(in the rows, 128 means zero)
Which row each row swaps with, under one turn or mirror
The rows were stretched afterwards, more along some directions than others.
z_439: [ 64 150  69 128 147  99 128 124  64 114 136 128 137 133 124 103 106 148
 146 111 115 131]
z_914: [ 81 137 116 140 153 123 109 154  93 129 156 129 155 136 131 156  97  93
 109 126 138 154]
z_288: [115 134 119 133 175 155 109 125 146 132 115 125 174 102  99 117  92  90
 116 108 128 127]
z_212: [139 149 121 137 137 119  95 128 129 109 121  97 164 114  72 126 105 113
 118  96 123  92]
z_50: [118  79 124 122 116  94 113  90 151 115 139 132 134 106 119 137 133 141
 136 132 124 156]
z_515: [115 160 150 131 178 115 149 136 132 147 133 136 143 155  93 141  92 114
 136  88 122 126]
z_65: [ 80 160 116 128 112  99 140 151 114 117 116 145 113 128 169 136 120 133
 107 102 119 109]
z_170: [ 46 152  88 168 139  97 113  97  98 163 123 110 103 111 130 122 129 142
 113 109 109 163]
z_335: [112 150  98 154 133 140 121 152 120 142 120  96 144 128 105  88 125 150
 135 124 135 137]
z_265: [119 137 137 113 152 116 141 153 155 141 146 169 163 151  96 163  79 102
 122  77 129 107]
z_484: [133 109  96  61 135 123 123 114  93 141 139 135 130 134 135 124  86 118
 143 102 100 162]
z_100: [121 147 139 142 131 101 163 128 125 158 138 148 129 153 105 146  81 103
 116  90 124 129]
z_120: [ 75  86 125 151 112 110 117 112 131 112 161 150 169  94  93 116 119 121
 144 110 117  90]
z_990: [101 109  78 131 124 109 131 116 124 104 131 127 132 129 130 152 118 153
 122 140 136 161]
z_415: [111 124 111 116 144 130 101 130  97 142 128 150 124 110 142 124 115 113
 131 131 118 134]
z_312: [122  84 129  97 124 102 132 103 155 104 146 121 151 112 116 153  99 133
 130 114 137 155]
z_910: [132  98 118 138 105 124 104  81 135 123 140 137 145 123 139 146 113 137
 103 132 126 149]
z_395: [ 87 108  72 149 155 104  95 128 125 157 107 153 180 129 100 154  63  97
 134 109  92 135]
z_42: [100 108  94 140 109 106 122  83 154 121 137 153 160 119 135 155 107 134
 123 124 115 145]
z_784: [145 136 101  89 150 110 116  96 107 144 149 118  97 136 108 101 101 140
 134  95 138 167]
z_389: [108 162 143 142 137 127 145 121 121 156 143 141 127 158 112 137 104 114
 121  79 107 101]
z_358: [114 154 103 125 128 121 120 119  93 122 165  98 144 140  95 109  96  84
 114 128 110 128]
z_324: [130 132  46 113 135 130 166  88 155 147 115 138 159 118 124 108  69 145
 133 135 118 122]
z_946: [ 66 113 109 173 103 121 126 131 143 112 138 155 142 123 121 129 115 158
 116 130 145  90]
z_326: [100 128 103 156 144 113 119 106 147 117 121 109 149 109  90 143  82 108
 130 141 117 140]
z_900: [118  81 127 135 137 142 112 102 139 136 152 160 147 126 104 114 119 135
 113 112 140  89]
z_677: [106  95 143 122 101 124 133  91 123 117 159 134 155 103 129 133 131 129
 149 126 124 173]
z_291: [133 121 120  76 138 116 123 114 106 139 117 116 120 126 107 123  75 116
 109  75 118 156]
z_150: [ 67 135 117 192 125 132 164  87 136 143 107 108 114  97 104 154 105 132
 133 141 111 145]
z_926: [129 125  82 109 109 114 132 144 146 125 132 154 137 130 121 174  64 108
 131 106 107 125]
z_809: [ 99 112 115 166 138 127 148 106 136 169 129 142 107  89 146 110 131 135
 143 159 159 175]
z_959: [108 108 117 159 132 105 163  98  92 167  83 115  99 112 112 146 124 119
 136 118 142 134]
z_329: [ 93 119 125 170 139 119 131  82 125 161 105 126  91 106 135 162  99 143
 109 108 158 144]
z_146: [127  92 133 120 124  88 124 105 140 110 129 101 128 105 105 149 117 122
 139 117 121 143]
z_691: [ 63  84  94 161 113 123  98 132 106 133 152 156 150 106 115 115 133 141
 129 115 136 108]
z_933: [109 141 129 125 156 109 158 134 122 155 133 163 148 144  99 147  97 105
 141  80 138 119]
z_644: [ 88 119 110 135 164 127  96 156 109 116 105 115 139 140 138 114 121 126
 102 166 114 144]
z_221: [ 93  98 127 146 144 115 138 112 144 143 135 122 113  99  96  92  91 115
 139 121 146  98]
z_994: [113 126  65 141 121 107 138 143 102 152 133 118 114 108 119 146 108 119
 157 121 114 138]
z_80: [120 118  98 130 106  84 168  92 128 142 119 134 117  91 139 150 128 146
 145 148 145 152]
z_76: [132 121 114  91 131  98 124  94 112 135 137 124  97 114 132 108  98 155
 137  89 132 169]
z_716: [ 93  84 137 158 114 107 124 116 135 118 170 136 138 108 102 105 108 147
 136 112 152  95]
z_598: [ 70  94 135 156  98 141 127 118 111 131 143 152 166  99 123 152 126 121
 112 110 133 109]
z_286: [108 119 117 126 158  97 147 127 112 126 143  91 126 114 105 121 108  89
 152 132 129 174]
z_853: [ 85  90 131 135 104  96 129 118 134 110 164 133 148  94 106 115 105 119
 144 122 121  89]
z_501: [110 172 147 148 149 128 141 110 130 147 109 131 124 120 129 184 127  99
 121 109 113 148]
z_183: [102 161 105 107 115 107 121 127 154 113 110 137 160 117 156 130  85 114
 115 108  92  85]
z_770: [112 125 117 115 124 134 129 118 136 112 120 128 139 133 146 156 132 127
 114 134  92 142]
z_102: [114 146  95 144 151 111 130 123 151 150 119 136 100 170 101 171 114 160
 122 123 142 145]
z_151: [ 83 100 114 146  91 140 124 124 125 121 144 159 151 109 136 115 112 134
 140 136  97  93]
z_112: [ 61 119 113 178 152 101 135 130 102 141 106 110  98 103 126 124 148 140
 124 151 151 146]
z_158: [135 123 115  76 164 116 124 100 116 145 136 112  97 125 113 107  92 151
 143 105 128 177]

z_784 swaps with z_933
z_312 swaps with z_716
z_926 swaps with z_65
z_326 swaps with z_112
z_170 swaps with z_395
z_151 swaps with z_770

Which row each row swaps with, under one turn or mirror
The rows were stretched afterwards, more along some directions than others.
z_269: [ 97 144  96 167 158  95  77 113 147 104  84 148 128 116  88 102]
z_574: [140 156 112 113 163 124  82 133 163 133  72 138 145 127 122 123]
z_87: [136 160  93 137 182 102  72 131 157 109  70 168 125 117  98 119]
z_273: [137 130 110 126 143 125 118 151 116 133 112 108 155  77 137  88]
z_561: [146 164  94 110 159 105  74 104 113 101  88 154 137 141  94 120]
z_929: [157 163 134 110 164 114  67  95 123 100  81 153 150 124  85  88]
z_453: [106 179 118 133 181  95 108 175 122 136  83 152 191  52  97  91]
z_182: [139 150 116 157 137 117 105 126 165 125 101 149 111 123 120 154]
z_108: [112 189  99 138 180  86  87 171 163 125  69 154 151  92  94  96]
z_700: [109 157 119 152 186 132 120 167 158 156 105 150 153  58 103 103]
z_287: [ 88 152 141 172 136 123 127 147 126 128 112 130 121  93 118 111]
z_122: [153 153 135 108 139 124  79 116 124 135 113 122 149 121 124 119]
z_972: [151 140 130 159 135 127 105 114 162 115 125 142 116 141 115 149]
z_879: [157 167 126  90 157 121  76  97 110 114  81 157 141 122  85  94]
z_180: [123 172  92 101 145 104  93 108 104 114 131 128 142 132 107  81]
z_941: [118 173 126 147 179 116 119 170 136 161 102 153 174  23 103  79]
z_875: [ 71 166  84 167 162 104 120 154 126 128 119 144 146  51  94  75]
z_975: [123 143 130 167 159 120  88 103 149 110 121 144 111 140  78 103]
z_886: [157 159 126 102 178 120 103 144 133 146  78 146 187  80 123 117]
z_862: [132 141 165 119 157 125 108 133 122 123  78 135 166 112 111 128]
z_577: [105 131  95 190 136  99 116 144 134 132 141 135 133  95 108 114]
z_486: [153 159  98 112 166 106  83 108 132 124  79 150 160 114 113 112]
z_237: [129 133 120 115 155 114 118 146 112 147 110 131 179  59 104  79]
z_360: [132 127 131 185 155 118 100 135 158 137  90 141 119  81 112 127]
z_735: [115 146 121 137 171 142 113 172 159 132  75 154 151  61 123  89]
z_149: [158 150 123 111 138 103  73  85 113 128 130 141 149 132  81 117]
z_148: [ 76 154 137 149 150 139 119 149 149 138  89 130 142  68 141 104]
z_485: [ 94 183  96 135 150  95 115 151 113 104 139 155 157  98  82  76]
z_276: [ 96 138  92 164 129 116 100 101 139 105 114 127 103 134 134 115]
z_163: [135 117 162 155 149 156 117 137 159 136  84 123 133  74 126 111]
z_378: [139 173  93 147 156  84  75 100 126 111 120 155 131 132  77  87]
z_936: [129 147 153 157 170 115 111 154 163 122  77 147 141  91 107 129]
z_467: [127 129 106 165 131 116 112 109 113 129 161 149 131 109 108 132]
z_157: [ 95 154 122 162 144  98  86  99 133 123 122 141 134 137  92 122]
z_70: [ 93 188  92 166 153  94 105 166 137 127 134 153 146  72  84  92]
z_57: [140 173  91 148 154  77  66  96 115  98 115 156 135 143  75 120]
z_434: [100 164  74 162 138  98 103 129 120 111 118 141 104 131 114 114]
z_229: [106 132 133 152 154 132 112 156 161 123  60 149 129  79 122  96]
z_950: [136 165 159 113 169 129  89 122 135 128  64 150 171  78 102  92]
z_755: [126 117 153 131 138 145 118 112 106 148 127 115 145  79 133  98]
z_147: [160 128 154 108 148 126 116 117 118 139  86 131 160 115 118 124]
z_89: [ 94 167 123 155 171 106 106 160 162 144  84 147 167  66 105 128]

z_273 swaps with z_122
z_886 swaps with z_929
z_577 swaps with z_70
z_378 swaps with z_941

